Each row is where one point has got to under a steady rotation. How many steps took it there?
The counts run from 0 to 566.
[169 115 110  95 134  89  92  95 152  81 109 171 127 143 102 134 102 125
 133 135 191 130 136 115 152 104  95  83 119 151  85 145 144 110 122 128
 150  91 116 124 136 111 139 156 143 129 118 134 105 120 167 122 160 120
 101 152 125 135 133 189  89 156 146 115 117  84  94 100 139 107  38 107
 113 124 120 128 134  99 162 113 119 155 140  88  95 138 172  96]	58
[165 103 117  90 128  90  96  82 149  83 122 174 119 144  92 119 109 133
 140 127 146 108 148 131 122  82  97  79  84 139  70 147 170 110 125 122
 146 109 112 137 152  86 147 133 145 141 136 135 109 113 172 126 170 109
 124 161 125 130 135 180  93 144 143 105 112  68  94  84 130 124 100 119
 119 125 116 117 148 106 172 125  82 127 131  93  94 137 140 120]	244
[183 121 115 116 121  96 131  99 167 101 129 170 117 175 103 136 104 119
 142 142 194 115 157 109 154  87 112  83 110 137  75 129 130  98 104 119
 136  94 121 161 145  96 119 129 129 151 150 139 114 135 175 143 150 116
 105 164 129 133 142 155 115 114 180  96 118  84  47  96 143 114  89 112
 126 106 143 120 145  91 161 128  92 133 147 123 121 134 152 119]	516
[174 126 133  83 135  75  96  82 157  92 111 171 122 144  97 139  95 139
 127 138 170 105 139 134 127  93 121  79  91 153  71 132 168 106 103 111
 147  82 129 128 147 112 163 142 145 136 121 139 115 103 166 130 148 111
 116 162 123 130 133 169  84 135 153 116 113  78  89  92 125 112  79 112
 124 120 103 133 130 106 173 133 107 131 130  86  98 155 141 116]	250
[146  92 130  93 112  89 111  88 173 112 143 166 133 156  81 145 126 134
 135 144 167 116 135 111 139  84 116  58  91 131  64 122 136  99 115 141
 134 106 117 133 126  69 133 147 132 129 138 146 119 133 178 122 143 109
 111 142 123 132 154 148 109 114 163  94 106 112  65  95 123 125  73 111
 139 115 116 139 146  92 167 125 104 136 166 116 114 144 152  86]	236
[166  97 127  80 125  83 101  76 159  93 125 170 112 148  84 133 107 139
 144 134 150  94 136 127 129  88 122  64  78 139  70 124 174 109 116 119
 131  87 119 132 153  78 160 134 125 130 120 131 112 100 169 122 147 113
 115 160 112 131 148 164  97 123 157 115 105  88  82  86 125 119  94 119
 125 114 105 132 144 101 176 118  96 120 132 106  95 145 132 107]	328
[187 107 141  91 130 106  99  80 159  84 131 170 124 157  84 133 106 138
 141 140 179  97 158 137 129  84 127  96  88 130  69 123 164 101 100 121
 130  91 121 138 143  96 142 123 145 139 137 126 107 105 175 121 141 114
 120 159 121 131 144 160 103 131 158 101 123  87  67  96 145 106 101 124
 117 107 116 142 144  90 181 115  95 120 118 104 110 136 123 114]	18
[188 115 103 100 132  81 118  89 148  95 104 180 124 171 112 131  93 123
 134 143 192 127 157 110 176  85 101  67 116 126  90 121 149  94 119 124
 153  91 105 151 150 111 112 163 132 147 123 152 124 121 160 142 156 123
  89 174 108 143 144 166 108 123 157 112 132  88  91 102 128 125  68 124
 118 143 132 110 138 111 162 124 110 144 133 119  85 134 141 119]	532
[187 115 111  95 129  88 111  92 142  90 117 177 122 168 112 127 113 130
 134 142 175 116 150 133 162  85 104  84 109 124  85 122 157 104 115 120
 157 107 108 147 149 101 116 142 140 155 146 150 119 122 170 144 165 120
 114 178 114 154 138 172 102 141 151  89 119  69  80  95 133 128  93 126
 118 142 133 116 148 105 174 131 101 150 117 107  93 122 136 141]	527
[151  94 128  88 123  87 109  92 171 106 135 171 124 154  94 141 105 130
 140 129 163 119 139 104 134 103 116  54  99 138  74 127 150 101 115 139
 133  90 118 133 133  76 138 154 120 129 118 140 108 124 178 129 148 111
  97 149 132 127 145 150 113 112 174 104 111 102  75  86 121 103  67 104
 137 104 103 142 134  97 174 116 101 128 168 112 106 151 159  90]	401
[185 111 134  95 125  80 106  87 165 107 129 179 143 159  96 134 113 123
 122 158 177 109 136 138 133  80 133  77  90 138  68 122 148 102 101 129
 134 100 121 140 150 107 131 140 151 155 130 142 116 114 167 140 146 114
 121 164 125 151 131 154  83 120 145  81 113  84  72  93 125 129  90 129
 127 133 126 130 131  98 175 144  98 146 114  94  96 155 140 127]	500
[160  87 121  90 122  91 108  80 170 112 141 167 127 158  84 131 108 118
 143 127 150 100 132 114 132  93 112  70  94 127  79 140 151 109 119 148
 130  99 129 135 142  72 139 142 139 133 139 132 104 123 174 132 141 109
 120 160 120 132 144 152 109 125 158  92  94 104  55  77 133 104  85 111
 125 109 112 135 145  94 177 123  87 131 161 112 100 144 152 103]	153
[168  94 133  92 127 106  92  96 154  93 144 172 139 157  91 139 119 132
 148 145 173 108 157 132 146  74 138  89  88 127  48 121 148  97 104 132
 138 104 120 135 134  91 135 130 136 139 141 120 102 121 183 122 147 119
 120 152 128 138 144 157 118 117 169  71 125  92  60  95 126 123  95 124
 126 118 131 138 143  92 175 114  95 120 140 124 115 133 124 104]	184
[163 111 114  98 133  89 102  91 142  86 118 170 125 158 123 132  92 144
 150 122 177 113 149 115 154 111 107  87 101 138  63 123 161  93 119 122
 148  74 117 136 136 104 140 148 114 128 119 130 107 117 175 127 156 113
  91 153 121 123 152 167 129 135 178 114 137  94  85 101 133  96  57 108
 120 114 117 146 127 104 170  90 109 126 160 111 100 139 135  96]	33
[171  92 113  82 120  79 105  88 140  81 111 179 125 159  91 142 115 139
 138 149 181 133 152 118 169  79 101  51 102 127  82 113 144 101 123 121
 146 119  87 150 153  93 111 157 152 133 131 152 118 128 163 134 156 121
 101 165 106 143 142 161  96 134 149  98 120 102  94 116 129 132  88 131
 124 155 128 114 154 105 165 119 110 161 136 113  90 122 146 111]	134
[169  87  94  87 126  82 108  79 139  82 119 169 116 156  94 126 111 130
 142 133 167 118 150 119 158  79  91  74 102 115  91 136 155 104 133 120
 149 115  93 144 152  76 117 140 146 136 137 149 108 118 156 122 164 119
 111 164 108 137 140 181 100 147 147 103 114  93  93  91 149 114  92 129
 116 146 114 103 155  98 167 112  95 148 127 118  96 112 146 124]	300
[170 112 102 113 137  95 124 108 156  93 110 180 125 170 112 130 100 110
 139 136 197 124 163 110 163  98 102  85 117 124  92 137 134  95 108 131
 145  86 109 142 140 108 120 160 135 137 136 128 113 134 154 149 159 122
  85 172 121 142 139 165 103 136 160 110 135  76  76 101 133 108  55 119
 111 125 144 115 139 102 154 112  97 146 148 116  94 137 152 124]	284
[163 110 120 104 131  75 113 100 155 121 127 180 136 162 104 123 103 124
 142 126 151 110 136 129 145 100 117  58  95 131  63 113 152 102 103 140
 133  87 121 138 142 104 140 173 128 146 125 141 113 110 165 146 144 109
 100 161 119 142 126 149 111 106 159  94 124  82  78  94 100 127  72 118
 121 131 131 127 132 107 170 130  95 115 147 108  87 160 144 128]	169
[160 117 120  99 115  99  97  91 161  75 120 169 117 146  95 117 115 134
 141 141 170 120 153 131 123  77 101  80  92 135  79 157 143 111 119 122
 145 125 121 149 149  78 145 124 152 138 151 127 110 124 182 120 172 118
 128 166 137 126 129 189  84 145 151  97 111  77  84  93 132 121  93 113
 118 119 127 117 159  96 172 143  90 136 126  96 117 138 158 114]	409
[183  99 113  88 128  98 116  84 149  90 123 169 117 162  96 132 112 119
 141 149 190 109 146 109 157  75 106  73 110 129  96 129 136 104 122 121
 144 111 105 149 152  85 114 132 152 143 146 144 110 129 165 138 155 119
 108 168 103 143 155 167 101 142 144  99 100  93  69  96 148 124  92 129
 115 134 128 119 159  95 165 114 101 156 126 114 101 115 145 112]	46
[164 122 131  96 116  82 118 104 163 117 131 187 135 162 106 138 105 138
 139 136 164 122 139 119 147 102 122  67  97 139  55 111 142  97 109 140
 132  92 130 137 124 106 137 154 119 140 126 144 120 129 180 137 151 120
 105 155 128 137 138 147 126 105 179  92 126  94  64  95 111 121  69 109
 133 118 135 137 124 106 167 136 103 125 166 108 105 159 143 105]	174
[172 105 130  87 125  94  93  75 162  84 122 156 108 146  81 129 108 140
 135 139 163 108 150 126 127  89 111  70  85 144  78 144 160 114 123 119
 143 105 118 136 146  76 153 132 138 133 131 143 108 108 172 116 146 115
 127 155 124 128 134 178  93 140 152 110  97  90  84  85 141 112  97 113
 117 118 106 133 156  99 169 125 104 128 130  94 102 134 142  96]	74
[153 114 124  95 137  78  81  85 141  81 114 170 144 133  94 133 100 138
 144 142 179 128 151 135 131  91 112  81  97 145  60 128 163 107  97 119
 150  94 108 135 149 108 155 153 133 126 120 136 113 102 171 122 160 119
 107 152 136 124 141 170  92 133 147 103 131  76 104 101 113 112  72 113
 122 126 115 133 123 110 169 125 109 132 124  95  96 163 138 102]	167
[165 123 117 106 116  98 116  90 145  82 121 177 106 165 117 125 107 131
 154 133 166 130 162 118 144  98 100  83  99 141  68 131 144 104 112 100
 148  89 117 159 145  89 142 133 115 138 130 132 121 121 177 128 172 112
 105 164 130 109 133 185 118 122 186 121 132  77  70 106 135 100  85 101
 128 107 128 126 147 101 158 115  99 116 157 116 119 142 143  93]	430
[182 110 123  74 135  94  95  85 156  71 121 167 115 145 104 135 107 147
 135 146 179  98 137 122 144  81 107  93 107 145  79 139 165 107 129 116
 153 106 122 133 142  91 128 125 144 137 135 135 111 114 174 115 151 119
 125 161 116 136 151 170 100 150 157 108 106  85  78  85 146 106  94 119
 129 121 102 139 155  92 185 107 119 158 127  92  95 110 134 101]	131
[149 104 125  87 131  86  91  87 138  72 119 177 125 131 100 130 108 146
 141 134 151 130 154 137 134  79 117  72  86 136  62 131 161 112 106 120
 149 101 113 151 146 102 147 144 134 128 131 142 112 104 175 119 177 111
 113 164 126 136 142 187  98 130 150 102 133  73 111 103 113 128  83 116
 129 137 124 126 139 114 162 131 101 118 133  98  98 150 141 113]	332
[168 106 134 102 105 101 111  91 165  96 135 179 136 161  87 140 123 126
 142 151 190 123 147 122 141  74 133  74  90 130  54 122 130  96 100 127
 141 112 124 151 139  88 121 130 138 151 150 125 118 125 183 129 145 120
 117 151 128 140 140 146 106 111 170  77 122  91  42 103 129 123  95 117
 127 119 134 129 142  99 173 133  97 130 142 115 123 139 141 104]	14
[189 121 130  98 139  90 112 100 157 109 119 178 130 164 104 141  90 121
 124 141 192 106 138 128 158 103 126  81 110 143  67 120 158  92  96 133
 141  76 125 126 140 122 124 149 131 151 128 134 122 114 165 145 139 123
  95 164 116 140 134 147 110 122 156 101 120  92  63  84 136 112  65 121
 114 118 124 145 123 103 178 116 116 139 135 102  95 142 133 119]	29
[156  90 125  97 112  90 115  80 149  89 132 169 116 151  90 126 122 124
 149 141 164 138 158 113 134  79 103  56  88 117  75 134 132 103 114 121
 141 115  95 159 151  68 145 141 133 133 144 135 112 131 178 124 173 109
 115 156 126 122 143 170  95 125 164  97 115  91  76 109 117 122  96 117
 127 130 130 116 156 100 166 127  83 122 148 125 122 148 151 102]	491
[178  93 123  83 147  81  85  90 157  99 116 158 138 142  94 140  99 129
 140 137 177 101 129 129 153  90 118  80 111 138  79 124 170 101 121 139
 147  86 113 115 141 110 142 155 146 131 125 138 106  98 162 127 132 121
 102 152 118 143 151 156  93 146 140 100 122  95  84  87 136 108  70 129
 117 126 105 139 137  94 174 101 108 153 128  98  86 139 141 110]	137
[166 123 124 111 123  99 110  98 159  82 123 167 114 149 103 128 103 129
 141 143 192 124 154 120 122  95 107  96 110 143  66 150 137  98 105 111
 144  95 131 143 141 104 151 132 129 143 137 122 107 131 186 122 166 119
 110 155 136 117 137 187  99 132 173 108 122  74  66 100 143 104  69  97
 132 104 131 137 139  99 158 123 106 125 140  97 118 144 160  90]	177
